rotation steps, each row followed by its count of steps
The counts run from 0 to 172.
[ 62 171 156 142 147  77 124 164 135 120 152 139 158 103 142 107 125 111
 144 121 176 172 128 108  80 142 155 152 150 139 155 147 116 127 149 137
 102 145 103 141 108 115  95 105 129 138 129  95 132  95 148 168 103]  58
[198 128 138 135 157 149 123 130 147 107 176  78 158 114  97 164 130 141
 135 151 142 135 141 134 115 164 126  93 121  92 117 109 144 136 109 186
 108 162 111  94 104 109 191 114 123 144 141 124  94 110 138  96 117]  92
[ 90 122 154 130 164 120 182 153 132 132 147 122 124 125 101  95  82  90
 147 115 155 166 131 123 150 191 113 167 112 136 120 119 180 108 119 137
 166  94 118 133 162 117 120 134 156 131 152 148 130 133  99 141  64]  101
[ 99 154 104  87 124  98 129 161 149 149 137 154 123 134 138 161 119  91
 122 129 130 177 136 126 119  88 129 163 119 186 138 152 144 132 152 120
 150  79  95 140 117 124  34 112 147 104 116 135 146 123 105 136 110]  143
[115  88 123 134  94 135 156 102 146 161  85 154  72 161 123  90 122 110
 157 112 120 123 134 136 169 133 115 137 113 158 110 126 152 117 104  84
 178  77 148 130 166 147 142 156 134 147 134 154 147 162  77 117 123]  113
[120 161 149 117 181 148 109 177 136 144 160  92 118 100 138  94 139  99
 105 126 184 125 179  92  89  96 113 128  88 175 140 147  99 120 152 136
 130 141  97 115 106 126 116  83 123 130 114 107 154 104 110 172 144]  131
[122 122 144  89 115 116 137  92 176 141 160 136 120 125 123 155 111 120
 146 135 127 194  80 123 111  81 129 129 170 131 127 154 180 110 124 138
 112 146 126 142 127 109  73 131 101 109 136 216 134 105 111 131 141]  139
[130 149 204 134 129 113  98 130 139  98 171 116 143 101 137 113 119 148
 152 119 159 118 103 104  52 102 137 123 160  97 134 168 128 101 141 145
 106 181 106 131  88 122 136 103  97 129 130 157 145 106 129 161 143]  135
[119 121 102  73 144 155 126 105 157 142 140 108 103 113 109 144 129 135
  89 156 130 205 136 102 140  65 108 108 127 164 162 134 147 139 132 127
 128 157 151 129 114  91  82 114 100 137 163 158 109  86 157 111 159]  52
[156 139  79  96 122 156 128 109 126 133  79 127 129 137 161 136 180 177
 145 165 107 118 159 151 159 118 127  86 119 133 102  94 104 158 132 160
 137 118 142 126 132 153 138 136 129 163  62 103 113 112 159 115 146]  82
[143 122  70 119  86 126 123 137 147 120 124 168 130 161 158 189 136 117
 119 128  95 200 120 152 149 100 156 146 132 121 158 124 131 145 144 132
 156  94 121 112  80 107  55 151 140 115 101 114 126 139 117 108 112]  67
[119 162 118  78 141 117 155 115 135 132 106 103 128 113 117 136 129 179
 144 195 169 172 157 142 144 120 138  95 119 158 119 112 147 164 121 162
 140 113 131 137 132 113 106  93 131 192 115 118 100  71 174 116 105]  171
[139 108 116 105 100 142 127 135 179 126 167 143  89 138 146 166 121 116
 113 132 140 209 117 128 126  86 147 121 135 142 149 131 167 134 126 122
 157 126 111 130  93  94  58 133 126 136 116 166 152 153  84 134 114]  141
[173 110 115 160 158 148 120 142 129 154 145 114 135 106 133 124 161 110
 130  93 102  65 155 113 135 187 111  98 113 125 101  99 113 113 114 140
 101 155 134 140 170 160 196 146 145  96 113 115 141 181 135 126 140]  1
[184 110 103 111 169 143 102 134 107 133 156  87 166  99 113 153 128 144
 101 119  83  52 158 122 144 143 104 116 106 118 115 112 114 127 119 140
 104 126 131 109 135 136 186 128 139  84 143 109 108 134 145  92 164]  3
[159 140 134 136 206 133 152 148 127 130 156  70 177  86  77 130 132 116
 119 128 134 119 142 111 122 177 105 112 119 123 121 103 131 112 139 175
  76 166 127 131 166 133 172 119 114  94 142 134  96 100 161 124 124]  90
[181 103 153 149  59 122 122  95 132 113 109 148 139 173 131 161 104 120
 159 121 110  99  73 162 107 130 145 158 147  73  95 139 134 130 114 126
 143 105 107  90  97 133 167 133 139 139 129 134 120 129  89 112 113]  108
[165 130 163 175 141 143 157 191 139 106 155 124 145 140 109 130 119  61
 151  88 150 136 126 128 106 189 112 153 106 110 110 128 144  89 127 154
 141 116  94 114 145 135 140 137 144 104 113 148 142 160  82 146  74]  103
[175 103  55 135 117 128 116 100 131 156 105 126 167 133 123 197 157 136
 109 141  65 121 125 147 159 140 132 112 135 118 113  99 104 153 122 130
  87 137 157 120 134 138 152 148 131 104 124 106  93 120 172  80 161]  79
[ 87 117 146 174 100  70 111 135 107 116 138 174 159 115 148 141 103 125
 124  95 113 104  85 124 112 151 168 148 174  95 142 151 126 124 125  85
  92 140 140 166 115 135 133 134 135  73 155 112 135 170 127 124 122]  149
[175 134  74  92 109 130 113 103 141 139 100 126 125 139 142 164 172 183
 153 172 108 111 171 148 169 118 138  85 120 145 109 109 130 153 115 150
 122 106 141 115 135 145 148 126 127 157  99 129  93 117 171  77 149]  81
[119 111 111 187 120  92 112 146 118 130 130 162 156 125 133 135 156 117
 147  92 101 105 131 124 148 197 144 120 160  97 135 115 121 109 116 113
  81 149 164 156 162 151 169 153 138  87 123 113 120 197 155 110 126]  75
[ 90 157 111 113 109  74 132 164 169 159 135 174 133 137 152 157 123  84
 140 121 157 172 140 126 100 126 156 155 129 178 128 152 126 148 148 118
 138 104  88 149 114 125  62 109 152 118 111 112 157 134 102 139 101]  144
[123 133 140 148 184 158 156 140 116 129 132 104 126  93 131  65 162 136
 132 118 160 131 163 107 137 184 123  84 122 127 131  82 130 127 125 159
 117 170 137 158 170 144 174 141 131 163  92  92 141 151 146 170 108]  87
[105 128 125  67 168 169 163  58 118 168  89 106 116 112 132 112 126 155
 117 146 124 122  96 121 138 122 117 106 125 136  85  91 149 179 134 159
 135 148 130 137 147 120 126 124 139 177 110 109 127  72 128 168 145]  9
[109 139 131 158 158 117 110 149  91 107 129 134 121  88 134  86 153 180
 118 119 144  89 176 113 142 153 137  79 137 120 150 121 115 128 106 112
 105 155 157 172 159 140 177 123 124 135 121  83 137 189 164 127 119]  162
[109 118 142  98 126 168 169 122 119 110 108 135  91 153 121 118  83 120
 128 122 128 157  83 145 136  95 113 158 124 132 117 135 181 120 120 121
 188  87 123 144 136 113  72 152 138 128 117 177 151 130  72 152 101]  24
[146 110  56 106  98 123 114 110 126 139 120 155 121 136 130 197 133 148
 103 139  71 138 122 146 170  91 132 116 134 143 132 138 140 142 120  87
 107 108 158 149 139 116 102 145 132  84 139 138 117 158 139  73 153]  154
[101 158 193 127 145  79  95 132 138 109 173 121 143  82 129  98 101 141
 143 125 176  99 131 100  60 109 132 132 146 127 136 166 134 107 129 130
 102 161 104 128  94 115 149  74 121 138 165 140 129 106 140 141 132]  134
[128 103 136 109  82 149 139  80  97 118  78 139 121 167 144 129  97 146
 144 128  86  90  69 159 143  90 114 173 129  87 101 135 130 117 133 116
 171  74 143 103 122 143 117 151 129 124 115 150 124 109  92 126 139]  110
[130 130 187 137 124 135 105 111 124  97 168 125 140 101 152 120 106 143
 121 113 137 135  74 112  72  88 151 132 168  73 141 143 133 118 138 134
 113 188 115 129  79 101 116 114 104 122 124 142 146 113 117 170 147]  136
[ 78 128  85 100 157 143 142  92  95 153  85 127 114 113 148 100 144 166
 119 153 122 123 161 132 174 147 132 109 112 150 116  78 125 181 126 139
 142 114 153 134 134 125 139 127 159 180 114  68 112 111 160 136 120]  84
[ 85 131 115 169 137  83 132 150 101 127 107 164 166 123 139 119 155 117
 140  93  97 100 125 128 142 180 138 134 162 112 129 120 117 102 137 107
  89 126 158 167 182 161 125 160 145  76 114 102 122 171 164 137 122]  74
[ 65 177 137 110 160  98 126 176 124 114 145 126 146 103 133 104 121 128
 129 137 174 172 156 115  91 109 138 153 123 161 160 143 113 129 162 137
 132 122 101 136  99 114  71  89 133 136 121  95 140  92 147 162 105]  57
[139 102  91 128  92 175 120 118 137 159  97 142  41 159 120 114 158 115
  96 122 118 144 147 127 164  73 108  92  94 178 143 134 120 135 106  73
 157 127 153 144 145 130 127 142 118 141 126 140 150 170  99 112 157]  39
